One vector is turned by the same rotation once a tick. Each row is the vector after some number of ticks, and that number follows the row.
The counts run from 0 to 654.
[139 163 157 152 124 127 171 163  92  96 108 157 115 121  87 118 134  92
  81  84 117 103 153 154 135 114 123  99  96 140 124 124  92 114 157 141
 109 102  96  93 178 164 141]
169
[158 229 131 146 142 102 146 131  92 121 136 127 174 111 114 114 144 136
 117  65 123 151 160 128 151 162 156 109 137 144  99 124 108 135 165  99
 131 126 119 121 125 153 165]
33
[110 139 133 189 154 143 194 122 161  90  94 144 108 130 132  67 120 141
 111 126 123 174 126 154  95 104 125 123 168 122 123 142 143 139 150 136
 167 110 164 109 140 135 108]
530
[152 136 132 125 137  89 129 153  86 104 132 110  66 150 142 105 149 167
 132 114 108  93  88  83  61 108 160 113 112 117 112 134 129 131 114 115
 144 136 155 130 141 127 140]
101
[127 161 117 167 128 155 136 143 136 129 124 123 102 140 115  73 114 161
 124 142 123 180 101 158  90 168 127  97 161 163 141 127 142 175 131 147
 164 118 189  89 139 167 149]
123
[144 169 164 143 114 142 139 146  70 130 120 162 104 146 121 121 101 129
  84  85 134 132 166 159 137  99 134 121 106 143 154  92  96  58 138 139
 119 135 109 154 168 145 159]
157
[152 201 133 160 123 124 127 140  91  94 128 124 146 162 124  89 153 122
 118  96 105 109 163  92 133 134 151 120 124 147  93 110 112 121 136  90
 114 145  77  83 148 126 184]
172
[133 177 109 157 117 129 133 152 100  96 149 128 154 149 153 129 117 125
 144 121 112  63 147  92 113 128 109  95 107 153 108 136 136 108 108 179
 169 127  81  76 143 129 188]
451
[107 147 155 152 158 129 172 159  65 133 110 168  97 127 132 127  94 154
 131 107 137 123 104 138 115  90 117 130 117 118 155 120 162  72 136 151
 185 135 140 131 159 159 162]
278
[123 183 134 173 136 138 161 120 167  96 121 140 115 126 126  71 108 175
 148 138 123 198 132 119 112 100 146 131 121 115 115 141 124  93 163 118
 168 145 164 144 135 129 139]
542
[153 170 149 128 111 133 156 153 129 123 123 144 138 115  79 112 118 120
  85 101 124 130 161 148 141 150 128  63 128 167 124 131  79 143 156 144
 116 147 118  87 137 185 154]
308
[151 192  93 165 127 120 148 121  85 136 132 141 140 171 161 161 116 150
 122 130 140 110 186 134 133 117  95 124 154 153 103 119 112 153 111 116
 182 136 132  94 133 103 184]
598
[119 178 130 171 132  90 155 144  94  92 126 133 114 164 139  84 127 167
 127 110 169 154 107 125 109 108 135 140 123 121 142  65 112  83 111 143
 157 155 147 147 122 113 177]
413
[131 164 161 136 137  99 133 159  86 113 132 138 111 124 110 105  99 139
 119  79 145 124 108 111 108 127 140  94  73 121 141 109 120  44 141 151
 124 134 125 143 159 157 187]
291
[176 166 115 151 128 103 170 109 143 109 129 126  94 121 137 126 138 182
 127 148 101 161 159 115 113  93 147 128 105  94 103 191  82 136 168 108
 166 110 165 159 129 136  94]
91
[134 191 148 130 151  86 150 158  58 109 130 149 154 103 120 119 140 122
 109  40 139  99 126 106 125 148 155 110 119 132 127 105 140  90 133 149
 128 125 122 129 146 139 166]
31
[173 152 157 119 139 124 130 158  85 140 126 149  99 114 146 125 129 120
  76  70  69 100 167 123 103 127 139  99 116 128 123 181 132 114 155 115
 113  83 113 137 179 152 107]
627
[141 168  77 167 137 130 131 120 120 107 124  84 122 154 146  74 163 149
  88 175  66 174 132 120 106 125 119 115 141 112 128 151 121 155  91 153
 166 109 135 121 119 143 116]
249
[118 127 147 165 142 159 158 141  99 138 121 165  90 128 137  95  80 151
 110 118 113 148 133 150 118  86 105 111 116 111 162 141 158  70 128 157
 184 117 132 137 158 158 150]
271
[151 136 161 140 126 114 157 158  90 127  97 139  90 146  89 106 103 142
  77 107 129 134 140 139 126  79 124 115  86 107 147 103  79  76 121 121
 126 151 111 130 153 168 159]
424
[145 184 113 146 125 124 177 134 146 105 137 134 171 124 149 118 134 136
 139 113 100  97 171 117 126 149 119 102 165 166  91 173 127 165 151 127
 178 140 112  67 114 130 138]
192
[151 149 142 128 142 134 137 152  97 122 133 151 107  96 133 118 153 112
  91  79  55 106 142 133 111 138 150  85 113 125 134 191 131 120 141 153
 115  83 123 144 160 155  94]
633
[137 147 129 130 113 127 170 163  79  98 108 139 102 138  99 122 135 119
 105 123 125  76 119 123 116 115 127 110  82 137 129 115 113 116 114 155
 136 135  89  96 158 172 164]
437
[130 143 159 143  96 146 120 161 133  98 141 156 115 145 118 109  93 117
 114 119 108  80 133 133  95 125 117  69  90 174 130 144 119 115 145 172
 128 126 104  69 176 149 153]
449
[139 205 152 146 151 111 136 150  47 139 136 139 148 111 139 131 131 139
 141  65 124 114 140 110 125 131 145 116 107 121 124 121 131  75 134 144
 147 126 105 150 143 128 178]
25
[185 190 106 124 143  83 119 124  91 143 147 102 133 147 168 146 157 156
  99  73 116 135 173 109 119 158 147 112 152 129 101 142  99 139 134  88
 132 113 144 155 123 106 130]
490
[136 134 121 150 141 136 154 181  84 126 142 114 119 131 173  80 148 158
 105 112  72 131 103 121  90 135 134 106 152 120 154 146 166 100  70 171
 175 154 143 140 107 141 118]
387
[123 210 112 187 142 132 160 128  84 144 121 136 151 141 134 118 114 163
 125 138 142 186 150 162 142 142 108 126 156 133 132 101 127 124 126 135
 186 133 158 129 112 126 174]
141
[153 156 134 125 137  88 149 131 126 123 138 146  99 109 134 154 121 137
  86  78 150 127 152 152  93 160 135  92 136 133 113 146 100 160 175 123
 114  80 193 139 159 117 100]
486
[135 134 130 177 132 167 166 144 124 126  87 136  82 140 125  88 120 147
  89 163  79 176 121 167 114 115 116 116 154 133 145 147 136 161 119 141
 177 118 145 110 142 172 118]
257
[180 121 149 108 131 128 133 163 101 148 124 119  47 130 122 100 120 177
 103 120  71 115 110 104  71 104 152  92 102 116 130 176 122 123 117 116
 134 133 139 136 142 191 120]
106
[149 114 147 122 125 100 152 132 153  87 127 143  58 146 166 111 107 164
 103 107 126 100 141 107  70  77 132 118  98 103 128 157 104  90 140 147
 138 113 155 155 161 107  96]
87
[129 192 132 174 136  89 139 128 108  95 121 116 120 166 116  77 121 157
 112 121 166 166 121 115 112 106 142 136 120 126 106  64 100  98 122 111
 134 150 136 126 136 126 197]
420
[128 149 148 130 105 150 153 161 132  64 157 151 130 116 124 104 129 107
 108  94 105  64 150 138 121 126 131  84 102 167 136 148 124 105 143 185
 120 119  97  84 171 132 124]
182
[138 148 174 148 135 137 151 147  91 154  98 166  88 142 113 126  85 145
  77  82 151 151 166 169 125 108 114 108 136 140 146  88  96  83 138 119
 136 134 152 140 167 156 164]
150
